Each row of this table is followed by its label. One hidden rule gives the labels. It looks at one to three of the table's principal directions, none of them among the few with the most spread.
[-52 -24  28  44 -12   2 -32  26  -8 -17  83 -33  -8 -16  14   8  72  -1
 -22  14 -15  -2 -11   5 -13  -7  19   4  45  46  29   4  43  37  75  -4
   1   5  33 -15  -2  33   3 -43  21  31   3  16] k
[ 11  38  43 -29   0  39 -65  15  12 -22   0  23  -9 -34  68  83  11  22
  -6  58 -11 -21 -50  -9 -45 -10  21 -43  53  33 -29  -7   7  26 -16  -3
 -12 103   0  40 -79 -15  17 -51 -35  62 -15  20] j
[ -6  -7  24   8  -2 -20 -11   5  28   7   7   3  24  -4  55  42   1 -36
   1  14 -21  14 -65  -5 -57   1  44  12 -17  38 -26   9 -47  78  -4  -4
 -29  13 -10  13 -18   0  47 -23 -10  22 -37 -20] g
[ 13 -27 -10  -6   4 -37  45 -42  24  15 -51  -1   7   9   4   6 -39 -48
  16 -36 -17   2 -36  11  21  14   5  13 -22   8 -11  -6 -36  65 -21  18
 -22 -64 -40  17  18 -20 -17  23 -52 -24 -15 -13] d
[ 21  20  10 -23  -6 -40  -5  -7 -42   5 -29  49  42 -15 -11  43  -5   9
  28   9  34 -12   5  44  -9  28 -38   1  20 -10 -34 -31 -18 -35   6  69
  11  51 -17  37   1 -13   0 -36 -39 -26  23 -37] k
[-66 -18  28  35  19  16 -33  22  13 -31  64 -13 -12 -34 -48   0  41   3
 -25 -47 -26 -33  39  15  82  -4 -65 -26  21   2  57 -18  70  25  51   1
   6 -47  13  17  22   8 -57 -26  20  16  32  21] d
[  7  38 -14 -44  33 -25 -17  23   0   0 -38  20  15 -22 -19   7 -62 -15
  29 -23 -12 -11  19  -8  27  43 -80 -21 -48 -35 -28  -6  -9  39 -57   2
   4 -40 -46  52   0  17 -14  21 -53  -9  -1 -18] g
[-43   9  12  -3   7  -2 -96  51 -35 -35 101 -69 -48  10  17  -5   2   8
   2  22 -36  23   8 -49 -70 -13   0 -18  18  25  -2  28  88  12  43  -7
  25 -17   3  19 -68  73  22 -25 -24  78  -5  58] j
[-20  17  36 -20 -13   7 -40  46 -27  -5  28  32  41 -43  11  72  48  27
  11  22  15  11  12  52   3  10 -33   6  29   4 -10 -22  12 -29  29  41
  13  84  27  33 -33 -17  13 -58  -2  15  16 -20] j
[  83  -32   -1  -44   56    1 -127  -67   48   -5   -7   22  -11   -9
   31   49  -19   41   45   96  -28  -12  -39   43  -17   50  -34  -19
   56   41  -48   37   71   41   -5    5  -30   31   46   67 -121  -55
   28  -45 -120   43 -125   96] g
[-15  -2   3   0   4  14  13  -8  42   2 -28 -38  25  39  46  15   6  -6
 -20  -8 -21  37  -8  21  17  21  28   5 -10  23  10   7 -43  13 -16 -21
 -12   6  14 -19 -37 -38   7  -9  17  11 -16   7] i
[  49   28   10  -17   42   25 -101   -3   45  -25   -4   18  -20  -46
   37   46    1   28   20   52  -25  -60  -22   17   -2   39  -58  -25
   57   13  -28   24   74   64  -33  -19  -10   48   14   59  -69  -34
   14  -37  -72   57  -54   37] k
[-20  11  38   1   6  34 -72  33  14 -25  57   9   4 -27  38  48  57  39
  -3  40 -18  -1 -11   4 -24   4   7 -28  42  23   5   2  29   7  25  -7
  -5  65  30  14 -44   7  23 -58  14  48 -16  16] d
[-25   0 -41  33  -3 -68  29  21 -68  -5  38 -44 -18  22 -52 -90  -2 -21
  22 -31  -1  -3  43 -19  -5  18 -29  33 -15 -11  12   7  46  -5  39  22
  43 -89 -16 -11  69  76 -20  21 -11 -32  26 -16] j
[ 13 -50  -7   9 -10 -48  50 -78  10  26 -42  30  22   2 -36  -6 -12 -40
  28 -51 -22  -3  -8  18  77  -3   6  18  -9  17  26 -31 -25  54 -11  25
 -22 -60 -22  29  28 -38 -58   9 -47 -81 -24  -1] h
[ 68 -23 -11  -2   7 -32 -37 -69  16   2 -25  -7  -4  27  40  12  11  22
  37  40   1  -9 -39  40 -43  26  29  25  59  26 -32  26  29  17  15  34
 -14  22  12  19 -48 -49  24 -21 -79   5 -55  36] g
[-26 -28  -7  36 -16 -33  61  -4   5  14  -2 -21   9  18 -11 -33   4 -44
  -6 -52   0  10  -8 -11   4  -9  31  34 -37  -2  19  -3 -42  40  13  -2
 -11 -66 -26 -30  64  19  -4  33  15 -32  16 -33] g
[ 24 -65 -14 -22 -35  46  49 -16  20   6 -37  21   1  22  22  17  18  15
  10  15  -7  36 -15  18  19 -19  86  26 -16 -14 -18  -5 -35 -43  -3 -11
 -26  54  20 -11 -48 -75  16  18  13 -58 -51  23] f
[ 52  28  22 -28  22  -2 -70 -39  22  16 -18  25  28  -2  36  60 -30  13
   7  53  12   6 -27  19 -49  12 -16 -20  31  32 -27  11 -15  -2 -36   9
 -11  64  17  22 -64 -28  41 -43 -25  46 -30   9] e
[ -5 -22  33   2  -1  39 -30  -4   1 -14  32  53  -9 -69 -31  39  42  22
 -12  19   0 -51  -4  29  57 -26 -36 -33  58  10  15 -27  64  16  35   3
  -9  42  30  38  -8 -34 -38 -33   7 -11  -2  24] d
[-13 -70  19  10 -14  -2 -17 -19  39  -3  23 -20   8 -30  16  56  47 -25
  16 -32 -36   0 -17  52  55  20  -8  26  45  26  19  -3  48  94  33  10
 -24 -20   1  29 -42 -45 -14 -24 -50  -8 -25  24] g
[ 22 -81 -12  26 -21 -24  36 -81  42  19 -25   2  35  41   8  10  54   3
  28 -30 -20  34  -1  67  53  20  51  58  12  14  27   2 -23 -11  24  34
 -28  -5  34 -10 -17 -89  -5 -21  -6 -63 -49  14] d
[  49   31  -27  -49   35  -23   -3  -65   -7   14  -59   13  -16   27
  -55  -37 -127  -24   18  -37  -10   -8   28  -60   20  -11  -53  -60
  -37  -24   -5  -13   -5   -2  -96  -11    8  -76  -69   37   -9   14
  -42   50  -39  -27    9   19] j
[ 30 -38  14  -5 -10  27 -20 -20  41  14  11  43  18 -34  16  42  42  17
  24  16 -11   6 -16  23  16  -2  19  12  19   2   7   5   3  26 -10 -15
 -29  42  26  10 -27 -42  23 -16   5 -19 -48   5] g
[-28  16  -3  -5   2  23  -3  44 -22 -23   5 -14 -27 -11 -19 -15 -11  -1
 -17  -9  -1 -23  27 -24  24  -4 -23 -21  -6 -16   2 -15  24  -5   3 -19
  15  -2 -16   5  -1  26 -29  16  -8   3  26  13] j
[ 46  26  40 -34   9  51   9 -26  30   5 -74 127  18 -93 -12  83 -20   5
  -6  24  19 -83 -37  17  68 -21 -42 -61  32  -6 -16 -57 -31  28 -64  -3
 -30  89 -17  59  11 -65 -44 -19 -18 -27   1 -30] k
[-64  54  -8  19  11  29 -19  91 -17 -22  80 -65 -44  25   4 -79  -6   9
 -32  -2 -24  32  30 -94 -57 -41  21 -13 -61 -14  25  37  20 -21  -5 -68
  32 -44   9 -42  22  95  28  34  87  62  22   7] k
[ 30 -23 -30 -11 -10 -48  82 -62  12  37 -86  -2  23  37 -10 -12 -57 -53
  18 -53   5  22 -10  12  29  13  14  35 -44 -10  -7  -9 -72  17 -45  21
 -14 -61 -43  -5  26 -33 -18  44 -35 -56   0 -27] j
[-25 -34  -8  -3  -8   2 -22  24 -13 -13  53 -42 -27  18  -5  -8   2   0
   7  -7 -20  35  13 -12 -24  -7  12  14 -13  -8  -1  21  42 -22  34   5
   9 -29   5  -5 -34  23  21   3   3  21  -7  30] d
[ 16   5 -25  -4   3  -6  31 -37 -14  -2 -13   0 -18  35 -23 -49 -25  19
  -2  -5   4   1  15 -32  -6  -2  16 -35  -5 -21   6   0  -8 -49 -12  -1
   6 -29 -17 -23  24  21 -18  20  34 -29  17   6] e
[-44 -18 -17  27  -1 -38  16  24 -26  16  49  -9   8  -3 -63 -49  14 -18
  -3 -38   7  20  44  -1  25   0 -39  35 -57 -22  28  12   6 -15  37   6
  12 -74  20 -21  60  45  -8  20  45 -24  20 -15] i
[ -74   32   30  -22    2   -1 -104   98  -53  -51  118  -86  -29    2
   36   21    9   15   -2   14  -32   34   10  -44  -93    3  -11  -42
   26   16  -20   15   87   28   57    3   34   -2  -27   29  -80   97
   33  -34  -18   87   32   38] d
[ -8 -30   9  10 -16 -32 -41  -6   1  -6  46 -28   8  -4  41  44  43 -14
  29   6 -40  18 -22  25 -24  28  13  30  39  41  -4  17  41  54  30  25
  -1  14  11  28 -61  -6  25 -57 -37  17 -33  14] j
[-55 102 -13 -13  36   9  16 100 -44 -19  -7  -3  -8  11 -34 -69 -62   5
 -34  -6  16  -3  48 -73 -15  -5 -48 -43 -96 -45  -8  -9 -45 -58 -39 -33
  39 -30 -25 -15  70  91 -12  41  56  26  56 -41] k
[ 52 -17  -3  -7  -5  13  50 -64  44  28 -86  46  17 -10   2  34 -22 -18
   0 -12  19 -21 -21  28  48   5   4   7   6  -4   3 -17 -59   1 -51   3
 -28  19 -10  -9  15 -64 -18  12 -17 -29  -5 -23] h
[  1  36 -17 -17   4  -1  48  26  16   6 -58 -13  11   6  30   6 -22 -13
 -14 -13  13   1 -14  18  -6  26 -13  15 -37 -29 -34  14 -45   4 -33  -1
   1  -2 -18  -9  13 -22  15  28  12  11  23 -38] f
[-48 -72  11  31 -24  29 -70  48   4 -23 107 -76 -34   8  44  16  92  11
 -11  45 -31  40 -10  17 -38  -4  59  51  35  47   9  42  76  17 101 -20
  -5  27  73 -25 -85  10  46 -37  -7  54 -55  75] e
[ 17 -27 -12   8  11 -16   4 -43  54   3 -31 -17  -9  10  37  21 -14 -39
   8  -9 -47  -7 -42  10  16  29  11  17  -5  28  -7  23  -8  76 -28  -7
 -27 -31  -5  17 -34 -38   1 -11 -41  10 -51  15] i
[-52 -26 -30  19 -35   8  66  50   4  11  28 -93 -17  67  22 -56  -4 -36
 -20 -52  -8  85  21 -62 -49 -11  84  43 -82 -26  23  33 -61 -22  -1 -48
   4 -68 -24 -96  20  68  47  66  72   8  27 -19] i
[-58  25 -10  20 -33 -45  70  40 -60   4  10 -30  11  -2 -29 -21   6 -40
 -20 -59  25  -1  35 -11   8  18 -29  10 -19 -20  17 -22 -27 -10  23  27
  31 -39 -42 -32  70  71 -29  10  36 -23  99 -63] k
[  65 -100    3   15   -8  -78  -47 -101   27   14    6    5   11   -2
   47   55   24  -41   72   34  -49   -4  -90   62  -30   32   42   62
   71   83  -36   19   49  127   39   55  -41   -8   10   70  -75  -65
   29  -59 -127  -25 -123   44] k
[-22  -2   7  37   7  -2 -10  28  -8  -6  50  -6  -9  -6 -11 -24  24  -1
 -15  17   9  -7  -2 -10 -29  -9   0  11  -3  11  12  12  11 -10  37  -5
   7 -12  26 -27  45  41  21 -11  34  29   3 -14] i
[-103   -6   -7   41  -25    9   50   69  -29   -7   56  -78  -24   48
  -24  -72   13  -29  -56  -54   -4   51   42  -57    0  -46   48   23
  -79  -10   46    5  -29  -38   45  -35   18  -66    6  -70   42   67
  -12   46   88    7   53    4] h
[  9 -39 -32  41 -39  62  51 -15   7  12  27 -18 -46  13 -37 -69  55  30
 -24 -15  19   3  54 -22  44 -47  47  33  13 -32  67  20  34 -85  12 -53
  11   3  52 -86  34  -9 -14  45  94 -31  18  24] e
[ 48  16 -27 -19 -17 -29  76 -69 -19  30 -88  39  21  16 -24  -9 -33  -3
   8 -21  39 -13  11  11  30  18  -6 -11   6 -25  -3 -26 -60 -49 -42  33
   2   6 -33 -15  39 -19 -38  18   0 -66  42 -36] g
[ 16 -37 -16  -3  14 -44   1 -42  -5  20 -10  25  22   2 -55 -22 -16  -9
  28 -22   0   4  21  30  47  12 -38  21 -23  -8   3  -6   8   9   9  25
  -7 -55   6  26  18 -21 -23  12 -32 -56 -28  11] g
[ -7 -52  -5  21 -54  64  62 -21  11   6  16 -57 -61  39  14 -16   0 -18
 -46 -18  15  30  -8 -53 -30 -68 105   5  16   1  37  11 -13 -56  11 -40
  -7  -2  -7 -95  -7  13  10  45  66  20  41  22] j
[-73 -84  36  31 -38  -9 -20  23 -30 -12 103 -19   5  -7 -26  23  69 -14
   8 -29 -28  44  12  16  18 -41  38  32  13  31  41 -24  44   5 100  35
  -1 -16  24  10 -16  12  -9 -38   4 -16  -5  27] j
[ 41   4  41 -10 -28   0   5 -40 -10  -1 -31  38  14 -30  60  83  28   6
   3  52  26 -33 -83  45 -49 -17  46 -11 101  50 -38 -27  -5  26  22  50
 -12 102  -8  28 -27 -51   9 -53 -45  11   5 -17] g
[ 12   7  -5  -1  -2  22  13  -5  11   0 -25  -3  -7  43  23 -15 -21   7
   2  12  -1  28  -1 -43 -31 -13  63  -5 -24   2   9  -2 -58 -50 -34 -21
  -5  19  -7 -37  -1  16  20  12   8  11 -13  -3] f
[ -3 -21 -30   9  -4  34  44  -4  29   1 -19 -26 -32  28  -8 -42  -6  -1
 -20 -22  -5  11  19 -22  30  -7  27  11 -36 -28  21  18 -14 -32 -17 -39
  -6 -34   7 -48  13  -7  -9  47  37  -8   0  16] g
[ 11   0 -18 -14  -7  10  31   7  -9  16  -4  25  12   0 -19 -24   0  20
  -1   9  19  15  15  -6  -4  -3   6  -5 -31 -34 -10   5 -25 -40 -10 -16
   0   9  10 -22  22   6  16  24  59 -40   3 -16] e
[ 10 -67   9   4  -1 -24 -37 -37  38   5   7   3  37   1  10  41  36  -9
  53 -26 -50  27   4  53  56  30   2  43  15  27  18  -6  21  62   8  21
 -23  -9  14  47 -57 -62  -2 -36 -71 -36 -73  27] e
[ 24 -12 -10 -22 -47   5  68 -23 -17  25 -50  32  15 -19  11  34  -2 -25
   2   1  18  -2 -13  -1  16   8  30  -4  15  -1 -11 -27 -53   3 -33  -4
  -9  51 -26 -15  -7  -7 -12   4   6 -61  18 -31] e
[ 16   3   5  27  -4  -2  -8  11 -13  11  16  24  12 -25 -14  -4  28   5
  -7  28  40 -28   2  20 -19  -2 -16  26  19   3  -4   3   7 -11  23  -1
   4  36  30 -19  35   4  24  -8  17   0   4 -23] e
[ -3  19 -33  18  13 -27   6  33  -4  18  -3 -20  20  24 -17 -42 -11 -11
  -4  -5  19  19  38  10 -12  31 -36  55 -66 -25  -8  34 -26 -38  -9 -10
  15 -21  30 -32  26  13  38  19  34   4  -3 -26] f
[  51   19  -32  -53   13   45   43  -17   24    0 -125   31   -9    4
    8  -11  -40   23   15   10   -1  -20    6   14   83   10    1   -6
  -16  -30  -23  -20  -25  -13  -75  -26   -6   29   -9   28  -25  -81
  -49   52  -65  -48  -38   24] h
Here are more rows. What is the label of each one?
[  0 -66  24  27 -44 -11 -31 -28 -42  -9  81  16  -5 -58 -21  46 109  28
  14  21  16 -36   0  70  20   3 -15  12 127  27  18 -15 111   5 111  57
   6  52  39  16 -18 -15 -21 -68 -12 -27  17  24]: d
[-46  -8   0  22  -4  -1  17  32  -2  -5  18 -35   4  35   2 -24  22  -1
 -11 -21  -3  39  20  -2   0  -5  28  29 -39  -2  23   4 -27 -36  29   4
   7 -24  16 -33  21  16   6   7  26  14  10  -5]: k
[  -2   -9   -6   42  -26   31   34  -45   13   14   37  -67  -58   66
    7  -49  -18  -10  -51  -17   15   38    0  -72  -66  -73   86   -2
    3   10   56   36  -16  -81   -1  -33    6  -36    9 -107   21   41
   22   32  101   61   51   15]: j
[ 34 -29  -2 -10  15 -21 -27 -52  14  -4 -17  -5  -5  -1 -16   8 -30 -13
  33 -26 -20 -22   1  13  32  16 -31 -10  38   8   1 -11  48  58 -13  14
  -7 -41 -36  43 -26 -26 -28   3 -83 -21 -21  28]: k
[ 18  45   7 -27  31  21  -9   3  10  -4 -39  35   2 -20 -17   3 -49  10
  -3   1   7 -27   6 -10  26  -7 -47 -42 -10 -17  -7 -18  -7  -3 -51 -12
   4   3 -18  28  12 -12 -22  14  -9   8  10  -9]: i
[ 19  19  36  -9 -11  16 -16 -18  17  -3 -16  27  12 -41  39  70  23   6
  -3  10   4 -34 -38  26   0  -6  -2 -21  66  22  -7 -18   9  44 -11  14
 -11  65 -11  31 -28 -41  -7 -37 -21  18  15 -11]: i
[-50 -29  26  25 -24  51   1  14  10 -23  50 -27 -35   3  15   0  60  19
 -37  -3 -17   7 -10 -20  10 -53  67 -14  25  17  38  -5  24  -8  52 -21
 -10  15  25 -24 -14  -3 -22  -5  44  19  11  42]: d
[ -4  44  -4 -23   5  30  46  49  12  14 -61  27  43   7   6 -12 -18  10
 -10 -11  23  21  21  -2  21  -4   8   9 -72 -39 -13 -16 -87 -27 -56 -35
  -1  32  -6 -13  28 -24  12  44  38 -32   6 -44]: k
[-36  49  19  -3 -15  24   1  70 -35  -7  27 -12   5 -11   2  10  -1   3
 -30  -3  33   7  23 -23 -39 -21 -10 -14  -8 -18  -1 -11 -15 -43   2  -9
  26  39 -12 -25  14  46  20   2  54  34  69 -37]: j
[ 26  20  13   6 -10   9 -45  11 -17  -5  24  38  10 -53   9  38  61  37
  11  46  21 -43   5  39  -5  20 -36   5  70   5 -10   1  52  -9  19  14
  11  92  38  19 -20 -16  13 -52  -2   6   1  -7]: j
[ 18 -50 -24  11 -44  18  86 -41  14  18 -30 -39 -31  47  17 -21 -13 -29
 -11 -30   5  32 -18 -20 -14 -38  91  36  -7  -6  13  12 -32 -30 -10 -12
  -9 -22 -17 -61   5 -22   9  49  26 -19  11   1]: i
[  57   78  -24  -11   47  -20   12    5   29   15 -100   44   37  -12
   18   -6  -37    5    9   30   34  -46  -10   36    2   64  -67   17
  -31  -24  -46   14  -58    7  -72   -3    0   25    3   10   46  -30
   19   11  -29   10  -15  -58]: j
[ 20  -2 -42  15   4 -37  53 -43  13  13 -52 -47 -13  61 -17 -64 -59 -37
   1 -63   2   2  20 -31   4  15   8  18 -40 -25  11  12 -33   9 -41 -13
   0 -88 -53 -34  35  11 -13  61 -14 -28  21  -8]: k
[-16  -8  23  -8   1  29 -43  21   2 -29  31 -19 -21  -7  24  36   0   2
  -5  15 -27  -2 -14  -5 -13 -13   7 -20  31  24  -6  -5  44  13  14  -1
   4  27  -1  26 -58  -7   4 -30 -23  40 -11  30]: k
[  2 -25 -33  11  -8   6  42 -11 -10  10  -2 -31 -23  50 -36 -68 -17   5
  -3 -27  12  31  37 -15   7 -30  27  32 -39 -32  19  16   2 -73   7  -7
  13 -50  10 -43  26  -4  -2  54  34 -22   8  15]: g
[  -5   42   -1  -22  -20   39    2   33  -26  -16   26  -59  -46   36
   50  -17  -35   11  -24   23    2   31  -17  -81 -105  -40   69  -44
   12    0  -17   18    2  -30  -22  -40   22   22  -36  -41  -35   63
   39   26   44   54   39    8]: d
[-37 -47  25  41 -25   8   0  -8   5   1  55 -11  12   6 -11   8  55  -7
 -13 -20 -11  22  13   9  22 -26  35  17  19  30  51 -13   4  -8  47   0
  -6   4  29 -26   4  -2  -5 -30  40 -10   3   7]: e
[ 30  56  23 -21  20 -33 -41  -1  10  13 -45  21  57  -3  44  58 -30  -8
   9  20  23  -7 -27  32 -49  34 -32   1   3  16 -47  -3 -50  34 -38  23
  -6  55 -18  34 -30 -25  40 -30 -42  27  -4 -37]: e
[-24  34  24 -16  34  15 -58  63  11 -20  16  12  13 -13  10  15 -17   9
  11   9 -23   7   5 -18 -11   0 -23 -15 -40  -3 -12  -6  -6  21 -21 -15
   1   9  -5  40 -16  14  19  -9 -23  37 -27  -3]: j
[-23  34 -30 -20  19  23   2  62 -19 -10   3  -7 -31  13 -40 -72 -45  11
   5 -16 -10  15  56 -74  14 -16 -14 -14 -84 -51   8   3  -5 -38 -42 -49
  20 -46 -16  -8  25  59 -12  63  14  -7   1  10]: e
[ -44  124    5  -19    8   -8    4   92  -29  -21  -26  -59   -6   40
   84    2  -53  -20  -36   18    7   21  -24  -75 -117   16   28  -28
  -51    3  -44   12  -85  -10  -50  -17   28   31  -53  -25   -7   89
   43    3   12   96   59  -50]: e
[ 40 -66 -44  -4   4 -44   1 -53   8  14 -28   8  17  -4 -28 -15  23  -2
  44  -2 -15 -12  19  64  74  72 -40  40  14  -3 -12  10  38  46  17  14
 -15 -32  20  28 -23 -45 -25   0 -71 -83 -65  34]: g
[ 15   2 -15  -4 -14  -6  59 -20  -8  13 -48   9   3   8  -7 -12 -13 -12
   8 -20  10   1   1   8  28  -7  11  17  -4  -9   6 -14 -25 -20 -21  14
   7  -9 -12  -7  30 -20 -24  20  -8 -28  15 -22]: j
[-14  31  -9 -34 -27  48  13  41 -18 -23  -4 -81 -41  59  72   2 -18  19
 -19  16  -7  56  -6 -43 -75 -23  81 -11   6  -4 -20  21  -4 -66 -15 -19
  25  42 -17 -37 -75  13  33  18  21  59  29  23]: g
[ 28 -89  -9  23 -41   9  33 -74  36  13   4   0 -30 -21   3  16  58 -16
  32 -28 -38  -7 -19  24  68 -14  45  43  60  21  46   3  51  49  12   4
 -22 -19  15  -1 -16 -54 -34  -4 -35 -41 -37  32]: h
[ 44 -10 -16 -34  14 -48 -57 -56 -10   2  -6 -13 -13  17  -4  17 -62 -15
  47  -3 -27   4   2 -15 -22  33 -33 -17  20  10 -20  10  40  28 -29  28
   2 -34 -40  48 -67  13  -1 -13 -90   4 -26  37]: h
[ 33  31  -1  -8  36 -41 -40 -18  42   9 -46  14  30  16  44  20 -30 -11
  23  14 -18  -3 -38  12 -35  34  -7  20 -38  13 -42  25 -43  59 -45   5
 -24   3  -4  43 -29 -36  36 -11 -54  21 -60  -4]: k
